R: rows in 4 groups, each row roughly a mix of its group's directions
R (150 x 11)
-252,-110,-409,135,148,-323,-11,225,-11,355,236
292,185,-204,186,263,-194,154,346,-302,248,146
33,416,-256,-270,21,-135,-165,-326,316,82,222
128,-81,339,292,252,-320,44,161,-438,23,102
-5,361,248,122,-55,78,425,113,-313,176,286
81,161,-395,241,478,107,275,209,-86,-10,-85
-240,-269,147,-312,132,-119,-200,386,375,86,-52
260,198,255,89,105,315,129,-358,-248,126,329
332,-108,221,50,-129,293,-155,-57,-428,117,347
-181,-1,-276,453,94,104,-1,404,321,-86,114
109,222,-492,-371,-330,-97,-46,-204,47,57,-109
162,453,-119,153,101,168,233,344,-79,-172,-323
231,12,481,-246,-20,307,-213,-141,-248,142,-182
-270,-4,-104,158,218,-164,-285,-361,-16,-473,-42
-287,132,-241,79,151,260,-322,168,396,-263,-90
57,277,458,166,-9,29,336,-51,111,-346,-234
60,-79,27,-79,-313,-118,-629,-241,147,-51,115
5,-164,168,156,150,-326,103,487,-217,273,205
155,-441,-172,-68,-246,-249,311,163,322,119,57
36,-100,-491,-496,-136,-69,166,162,71,-26,-197
-143,254,443,366,-32,62,323,-130,-181,190,103
-416,69,-279,16,552,28,-142,-31,-99,-31,-164
-152,99,394,321,27,422,111,-114,-50,345,-57
126,-14,340,-436,-151,98,472,-19,-78,188,-34
333,354,227,-38,-58,306,-246,-129,-326,30,221
-302,117,153,239,15,372,130,-232,-279,-27,383
-155,-89,-368,-17,-150,-257,311,-127,-200,-40,-457
-106,-387,66,-25,473,112,315,174,-116,202,-184
56,102,144,-261,-138,-1,-522,-25,7,77,468
226,354,356,120,-133,319,336,-72,-141,-72,201
92,282,-212,173,157,94,-405,24,361,-283,220
-256,-129,26,112,-107,-492,121,257,399,-117,-133
252,442,258,-19,-73,287,18,-21,-298,14,343
-402,-45,-3,214,-242,-360,-23,120,-133,219,-377
131,327,124,-168,137,177,430,-418,-42,169,-111
-39,29,170,-306,-323,-138,-131,-424,306,33,-283
8,-187,208,-4,-191,77,-7,313,-331,-99,-531
81,183,306,-409,193,188,203,-280,93,254,-231
-198,-174,184,-123,74,331,-157,131,567,33,149
-82,140,-528,-208,149,-121,-273,129,-293,-133,-200
212,-35,-359,-286,-216,396,-42,355,-157,-87,2
-366,-253,-412,258,-2,-255,-125,150,-158,98,-219
18,212,315,-165,-153,433,364,269,-173,-48,-7
64,156,456,2,-125,197,-270,-448,-211,-67,-85
378,-44,-80,-416,-82,131,-198,-92,84,-451,-120
73,-51,35,357,-46,7,-296,-290,-89,328,441
45,-329,-176,-95,-570,210,-275,22,-109,-101,-52
-368,327,-113,-69,-62,88,-56,330,358,-130,-303
170,-115,-40,-225,24,-297,-133,-39,444,-445,-151
-163,227,-244,-126,-405,-308,194,-258,-104,-30,302
-252,-33,-367,486,168,-247,-1,-75,-284,92,-28
74,-232,-202,-104,-20,-130,-156,-459,-206,-299,-354
-57,258,-193,-96,324,207,256,405,-292,197,-44
-100,-337,-64,-232,-445,230,-282,106,-136,276,39
59,-265,-319,348,-332,-185,-221,-244,89,-182,176
-161,208,220,449,-137,-238,-204,-232,73,-202,-290
-422,41,127,-50,210,300,347,-26,-252,-318,44
54,245,119,-289,25,-274,-145,-111,-563,138,-123
-294,230,411,37,-86,185,436,-113,-169,-79,177
128,141,-348,135,80,-10,258,-528,-158,31,-258
97,-92,-416,-257,31,303,-248,45,-446,82,-37
173,-37,147,17,-71,78,-468,-155,362,-92,-415
193,-141,392,-206,-2,250,-156,-328,-300,186,-219
16,310,-475,384,59,41,109,-36,219,100,-273
-506,-55,7,495,-70,68,-184,-61,-73,145,-206
-32,58,122,-281,-388,99,271,537,6,-15,-3
-10,-286,-477,96,188,293,-272,-166,127,-234,90
67,-321,131,100,-341,-67,-266,-428,102,-169,267
-265,-128,64,-18,-5,311,-128,61,-326,87,-547
-43,11,-92,-430,54,-38,151,-265,-495,284,-36
132,-293,-364,-140,-10,17,-475,-294,-67,102,193
86,-335,-431,-334,-136,242,288,-56,192,-29,-44
36,-450,-347,-75,191,3,-435,-183,52,96,-138
-66,134,-153,279,-5,-336,-192,178,78,-15,556
-78,-491,-213,-249,218,-120,131,-147,88,1,-396
-54,43,141,-81,-391,241,80,386,164,-62,437
-44,-46,-3,305,236,94,619,-82,-78,45,246
-24,357,-53,-132,-607,-189,-29,-35,-124,-194,-110
-16,-329,237,-417,-103,107,-129,-291,13,370,146
-227,147,-36,336,-325,134,430,109,265,31,-203
-221,-54,158,234,43,293,28,109,80,-98,-610
-109,-99,226,183,-491,-133,80,-198,44,-125,439
558,135,-155,246,-318,-213,25,100,161,146,-38
-79,82,-294,-330,-176,-240,-21,-263,-38,40,-501
265,416,67,-143,433,347,24,118,-63,125,-95
2,301,580,-108,84,127,271,-72,-99,223,141
219,-39,465,128,-162,289,129,-250,-193,-25,-333
96,81,365,-148,-178,-39,325,154,-35,516,136
-232,-97,-169,-153,-128,-36,-247,-248,245,-287,-471
133,-9,190,18,557,279,-21,-30,338,178,177
-91,264,294,-268,38,206,376,393,-123,155,-72
47,223,-173,125,240,-365,14,451,-102,109,326
-131,183,81,-143,-147,228,133,571,89,77,334
34,294,-32,-174,504,180,205,262,22,180,268
20,-30,-127,146,143,224,-352,-124,486,-350,111
206,-159,120,-146,399,268,-276,-222,-232,-87,314
61,-131,86,404,83,375,-68,-220,100,122,451
47,-175,250,207,-293,-175,80,-539,-20,-148,214
-173,184,73,-51,353,215,239,391,7,84,-400
255,-552,-83,-183,-99,-285,240,-51,-156,175,65
328,276,92,56,262,187,172,-71,257,-441,-161
-291,-154,-211,294,75,-357,23,185,232,-174,-359
-97,-252,-190,51,95,-91,-318,-195,-9,-300,-512
-72,-218,-457,297,-211,-240,-56,15,-283,-187,-223
-8,255,-36,320,310,-239,233,-106,-115,-390,-261
-106,-224,-107,-295,142,-112,-446,337,132,54,-308
-59,-170,18,8,166,-423,-221,402,-243,293,160
-137,330,-144,329,128,-169,-476,-53,-93,-248,-138
138,83,-226,177,-48,-208,-473,-16,148,-469,11
-11,-349,-20,-286,-93,177,-320,-191,258,303,-282
-178,-228,457,-226,-114,-290,-202,-284,30,-121,205
-109,287,-151,76,-8,306,-590,-24,196,-6,-132
115,246,-74,-154,15,124,136,-7,-609,152,298
122,-182,190,-225,232,424,178,157,346,-135,239
173,-35,540,60,-93,-238,147,-73,-201,334,222
86,-257,-367,-344,-162,-317,-218,180,224,-122,148
223,-232,-403,-298,-235,-51,-245,121,180,-38,315
25,171,202,520,-119,40,239,-327,-141,-211,-188
-195,19,423,-93,-57,337,140,276,191,357,-130
-302,7,-76,-263,-3,-63,287,257,379,-243,-314
-2,255,299,-11,-17,357,9,247,-376,-35,366
67,-39,-337,-200,127,229,-150,262,188,224,464
164,45,-215,107,-75,-568,60,190,341,219,31
295,-188,-197,40,-127,-429,-435,21,246,-36,77
9,-270,-214,-82,411,-210,-407,-155,-169,-175,-183
-258,123,500,290,6,117,186,-131,-157,64,-333
34,-59,-9,202,180,202,-1,-458,-386,-345,-154
-279,112,-30,209,-67,-120,-377,-209,175,-294,-404
341,-316,147,-128,-398,366,-52,-192,-12,-133,-127
463,74,-219,-284,-61,366,-125,-89,-136,-142,268
415,59,154,-173,90,257,67,307,-455,64,-88
-284,122,-193,138,61,-98,-426,355,381,8,44
-24,-294,-530,-243,-48,-168,-256,-47,178,-164,-193
-93,-295,-168,114,272,50,150,-359,-291,-394,-124
256,-67,419,-414,-129,-200,22,363,-97,-37,60
-52,515,-75,206,244,-33,-33,386,-288,-98,25
-186,-11,-442,147,-211,-287,130,334,-195,-211,-175
41,-127,564,328,199,14,198,232,104,-41,177
-177,289,-1,78,107,146,-636,-204,63,-71,-103
32,-229,-72,130,45,80,-408,-330,423,-282,45
36,-330,-221,29,277,-365,158,-201,-117,-359,-205
110,-134,-12,232,-24,215,-332,-574,-199,-74,-70
89,280,-281,-130,-226,-113,3,-320,-104,-64,-507
376,-265,-166,175,147,-228,136,-352,-232,185,-216
171,463,-231,224,170,-222,-215,168,86,298,-154
-68,59,307,206,35,144,615,239,19,-58,120
-144,95,-392,434,-73,-36,13,-127,-103,-305,-350
51,-228,-317,49,-62,-116,-345,-361,-377,79,218
-35,71,443,284,131,362,-22,-361,49,75,-226
50,-390,52,-12,-131,152,24,-520,-53,-321,-214

the one row of each list that fits no group (the others fit one group, some only roughly)
  K660: -112,330,76,127,-138,-411,-36,174,-254,240,367
  K526: 122,-129,-165,-226,-166,32,396,451,274,96,-194
  K587: -133,-158,401,-380,-31,95,56,109,-342,230,278
  K123: -140,223,-57,-243,-132,-109,-98,362,319,-188,-426
  K400: 337,-55,199,-50,-218,167,260,-336,174,188,373
  K236: -97,250,-100,247,138,-50,-154,-497,232,88,-351
  K470: -176,263,-413,189,297,205,-49,342,-169,-46,185
  K870: -149,546,3,304,-12,339,-154,-45,-70,139,205
  K802: -144,-128,-173,-155,322,-322,-209,113,278,411,137
  K385: 304,-191,-196,-11,125,-340,-256,-226,-24,-221,-394
  K190: 168,-158,-61,-46,350,-64,-37,327,-491,170,239
 | K660
  K214: 100,-132,-256,201,-516,74,0,94,-27,-443,-99
  K430: 267,205,-240,209,-58,384,222,189,-367,-181,51
  K293: 227,443,-269,261,-282,14,-125,63,-12,-332,-151
  K353: -394,252,132,75,-107,407,276,238,156,207,38
  K890: 12,-89,-273,-144,147,407,-349,262,350,-101,79
  K668: -68,-253,306,-339,251,214,231,172,-387,29,-26
  K151: 11,-134,129,542,33,-133,37,-270,-433,4,-103
  K961: 83,-47,-256,87,541,84,127,-312,261,185,-149
  K346: 154,-24,-245,366,148,359,-173,-235,49,-270,300
  K85: 209,412,-293,-299,306,39,-226,8,-205,93,-184
  K659: -10,-346,-97,-240,-372,296,-5,16,424,3,-166
  K646: 243,435,45,42,-217,302,337,266,11,176,-120
  K284: -2,-69,373,-436,-136,344,-263,126,-24,-232,-102
 | K890
  K789: -397,-90,126,298,-287,-368,181,197,15,-75,-233
  K107: -35,-292,96,152,-140,21,129,-125,-576,70,336
  K206: 44,-75,-129,50,623,-83,-174,240,193,-66,263
  K243: 24,-91,127,-316,351,125,-18,-113,-342,278,386
  K947: 151,-17,-287,319,250,127,334,-114,-434,-70,-127
  K329: -203,111,1,-436,-243,-275,-298,65,365,27,121
  K793: 122,-82,113,38,55,-562,-282,-244,84,325,117
  K567: 263,-28,-318,142,-304,146,-124,-247,-374,-230,216
  K19: -297,104,-194,174,105,617,-86,39,-29,-220,-55
  K50: -336,215,-43,88,-19,-386,-224,119,-127,-58,-467
  K241: -136,-256,-43,347,-57,-49,-40,252,145,430,370
  K536: -30,444,-111,211,-118,310,240,185,-102,-390,31
  K251: 158,62,-207,440,53,295,342,188,145,-61,298
 | K206
  K77: 17,75,-183,-79,-230,239,99,202,-312,314,467
  K188: 57,152,470,-65,-378,108,29,103,133,-162,-398
  K790: 38,79,-198,132,494,118,332,41,308,14,-300
  K401: -242,80,263,-42,254,17,107,109,-31,603,180
  K514: 46,-38,-204,301,339,143,5,-384,-412,175,-38
  K750: 225,112,-172,508,128,200,128,-249,-257,-65,254
  K319: -180,346,-93,321,-459,-85,262,226,1,-53,-130
  K460: -224,-175,338,-370,-29,145,232,185,-204,255,268
  K147: 38,338,-173,38,180,-532,8,100,208,49,-319
  K912: 164,59,237,-61,216,-108,124,-200,-549,-299,-158
  K715: -289,84,568,276,-108,-13,-196,-90,127,234,39
  K43: -13,94,134,35,-327,-551,191,19,-17,-294,241
  K713: -324,198,352,-41,-169,-29,56,248,83,488,108
 | K319
  K220: 58,266,14,120,-32,-358,239,424,-323,235,73
  K765: 319,-126,-167,71,-398,141,86,404,130,196,255
  K193: 194,47,-159,66,58,-336,237,9,226,135,-556
  K881: -428,112,134,288,-181,-137,-87,-312,186,-275,239
  K136: -105,-293,-111,-228,580,43,145,7,-30,308,-61
  K551: 94,-100,173,199,-451,302,178,-409,0,-88,173
  K801: -422,-347,-292,70,-56,-258,-180,-329,18,-99,-105
  K757: -325,360,321,137,-100,19,127,48,-313,325,-177
  K110: 147,-287,547,70,143,235,67,-297,-12,-2,208
  K731: 127,-211,-375,-113,-183,-307,-197,69,165,-445,-98
  K379: -240,463,-129,320,46,199,-271,195,244,-21,127
  K842: -347,-245,361,-18,79,-108,-293,-308,-79,288,-147
  K109: 195,159,504,-150,24,231,121,-69,268,-245,-275
  K909: -28,40,114,-87,392,-468,-182,192,-176,266,228
 | K801
  K635: -29,-439,385,112,-31,81,-91,198,284,-109,-344
  K331: -47,323,370,-302,-276,117,350,-150,52,62,-210
  K721: 40,20,-268,230,-172,317,-16,-29,-420,-294,-315
  K180: -410,330,364,-35,120,378,-122,-51,-87,143,-82
  K965: -151,275,338,187,411,190,324,-22,-10,242,-63
  K837: 71,334,121,-1,119,-21,291,116,-241,560,-68
  K839: 105,223,-172,74,-101,-142,356,461,159,-357,-34
  K606: -203,-237,331,125,-189,-27,-246,-371,-124,-125,-364
  K181: 32,237,-352,506,124,-310,129,-103,42,146,145
  K918: -175,-23,279,419,4,78,69,372,-214,228,-298
 | K918
  K916: 173,-359,280,-83,220,39,-18,-287,-460,-169,-52
  K347: -6,-646,-21,183,89,-298,138,143,155,-42,-80
  K324: -135,-144,64,120,379,0,-609,-73,78,-116,153
  K875: 231,13,11,84,364,-261,241,177,-447,-256,-62
  K951: -70,11,-473,90,486,-48,5,156,-71,298,-162
  K132: -170,-296,101,202,-230,-69,-47,123,596,105,107
  K348: 223,-226,-101,-271,329,71,108,48,-269,-51,-484
  K979: 159,-416,51,-173,-117,-97,249,-219,164,156,-453
  K255: 173,-365,-39,-1,-117,-117,122,-283,216,-376,-381
  K727: -199,130,-138,-8,-187,62,-148,412,275,-323,367
  K112: 307,-12,565,-25,-175,207,284,26,149,-9,172
 | K112
  K198: -134,66,159,18,27,17,27,107,451,-591,-82
  K274: 153,42,59,183,162,-69,-260,255,423,65,460
  K552: 154,-139,165,-171,-542,54,-30,244,284,-273,92
  K518: 323,59,121,177,-165,127,-62,-404,-20,-496,-94
  K575: -276,-151,-163,-108,-201,-242,383,-119,-459,110,18
  K484: 15,-110,-41,-56,92,-219,62,473,-143,-220,500
  K685: -138,12,443,61,61,-213,49,-87,243,-250,-470
  K316: -327,-116,158,-409,-252,-274,-4,-47,219,174,298
  K770: 410,31,15,124,-158,-34,451,-204,-260,115,289
  K165: -62,-489,338,-72,-45,158,50,4,-439,187,-28
  K159: 8,-60,472,-333,-75,-184,27,28,465,-118,-105
  K828: 97,-444,-2,-73,133,-205,-102,115,-307,379,294
 | K198
  K835: -247,-537,-146,109,-198,-67,-129,-35,300,291,36
  K412: -437,-266,56,-217,-90,31,131,237,139,103,442
  K154: -250,23,64,148,238,-70,-652,13,82,-193,-17
  K277: 147,229,-356,184,201,-178,-401,227,136,-253,138
  K641: -143,157,-319,347,243,268,-383,-7,98,-228,114
  K158: 116,-203,430,-74,241,175,-428,211,166,148,90
  K83: -41,-405,260,-213,-147,97,-203,281,422,-104,32
  K726: 366,-247,-51,121,-272,44,-93,-550,-20,-8,-144
  K905: 21,68,-513,207,132,263,1,94,-432,-95,-135
  K231: 177,76,-206,-19,-198,-395,-287,19,-17,399,321
  K62: 141,34,311,83,-183,-137,592,59,-149,-58,-253
 | K83
  K233: 4,3,-222,252,-184,-277,43,-124,-205,180,553
  K605: -74,468,417,166,195,226,79,86,55,49,-294
  K962: -126,150,-68,101,-87,-38,374,493,-322,-109,245
  K24: -168,-18,70,-457,382,3,373,-84,148,252,24
  K972: -38,-221,-410,21,-353,-109,-4,270,55,235,365
  K399: -68,60,-369,30,-72,-223,180,190,567,54,-163
  K834: -28,432,304,176,264,-346,209,-122,-228,-96,-7
  K603: 294,425,84,222,25,312,222,-275,-92,-148,-208
  K58: 9,-446,146,-205,4,217,71,15,-278,440,187
  K967: 245,177,-94,187,91,266,102,-270,-404,1,-399
  K561: 217,3,599,-81,87,367,-214,96,70,60,-41
 | K605
  K748: 168,-114,-164,186,-236,-142,137,218,515,-87,321
  K616: -74,-567,56,193,72,-64,111,-454,-25,113,111
  K670: -169,-149,278,-272,-145,-185,453,275,92,-237,131
  K708: -51,-108,-265,213,7,-52,259,26,-576,21,295
  K88: 221,-114,-163,71,245,-134,548,42,-288,-90,-236
  K548: 111,155,-184,-175,465,-52,129,207,33,-362,-330
  K84: -175,533,-1,-136,141,122,49,45,484,-116,-8
  K15: -144,299,-117,243,364,361,-198,64,-21,-351,90
  K867: 239,-24,-184,-132,145,150,234,9,-197,106,-602
  K187: -164,19,180,74,-214,382,264,362,-191,93,-343
  K507: -341,-360,-103,276,-200,-248,-247,-37,238,258,-5
  K639: -229,-30,-317,-12,-321,-375,-104,116,-104,-171,398
 | K84
  K604: 82,563,-95,-366,187,131,18,68,-87,168,247
  K194: -54,221,294,230,188,-266,62,366,-94,419,2
  K192: 8,44,-163,128,-221,-45,99,-114,-648,126,258
  K690: -378,-349,-117,-105,59,-252,164,302,10,100,368
  K127: 175,100,209,154,-195,130,-32,-474,-382,-290,-41
  K29: -84,69,127,466,-305,-97,437,127,-114,224,-45
  K361: -158,64,8,153,-177,-223,203,63,-303,330,490
  K878: 223,95,-34,300,-6,33,508,409,-18,-43,203
  K472: 117,205,-19,-114,413,-71,0,-280,-349,-356,-221
  K466: -127,59,-153,357,-191,-217,115,391,299,279,179
 | K194
  K932: -81,-125,-77,-331,484,11,285,-148,-91,360,86
  K652: -431,270,373,-17,-41,277,-237,-180,-3,14,233
  K958: 196,34,-252,-404,-190,203,-242,24,216,402,-95
  K733: -21,-3,-136,123,-511,315,-201,-178,343,-185,47
  K773: -240,-86,222,-127,50,59,-111,12,-56,632,263
  K594: -135,-88,-490,-213,93,-294,67,-327,23,129,-292
  K692: -468,29,422,182,-29,-216,-194,76,-48,219,-219
  K104: 74,83,-461,-38,12,148,-367,-125,-21,234,408
  K36: 298,39,-121,514,-3,218,-76,-244,-227,-177,234
  K122: -52,93,-150,7,-86,-29,-366,588,-208,-120,-203
  K999: 345,52,-252,170,86,52,69,-126,471,-365,144
  K832: 157,-202,-198,372,63,-439,114,164,-367,-75,-27
  K351: -56,-143,67,269,-202,-74,-25,-459,90,-70,499
  K372: -26,347,-205,-78,296,-8,264,224,408,-35,-274
 | K958
  K404: -231,-250,-51,50,296,344,-264,-290,-322,111,150
  K416: -8,-475,523,-105,58,222,-79,-38,-98,123,-157
  K806: -43,74,-284,468,-352,-238,109,97,59,-314,93
  K202: -71,-22,-300,-75,-346,96,150,496,-298,141,112
  K306: -272,98,-89,381,-122,-85,-486,283,-21,-156,-145
  K816: 116,519,-303,217,-197,-99,251,-172,62,-228,27
  K168: 5,-170,158,-242,175,25,-393,-394,178,325,171
  K311: -84,-125,-23,-229,98,-3,-316,-347,-511,8,-232
  K583: 97,204,562,-174,-331,190,65,229,116,-70,-56
  K562: 132,-172,-496,310,53,230,-154,53,151,-240,-261
 | K306
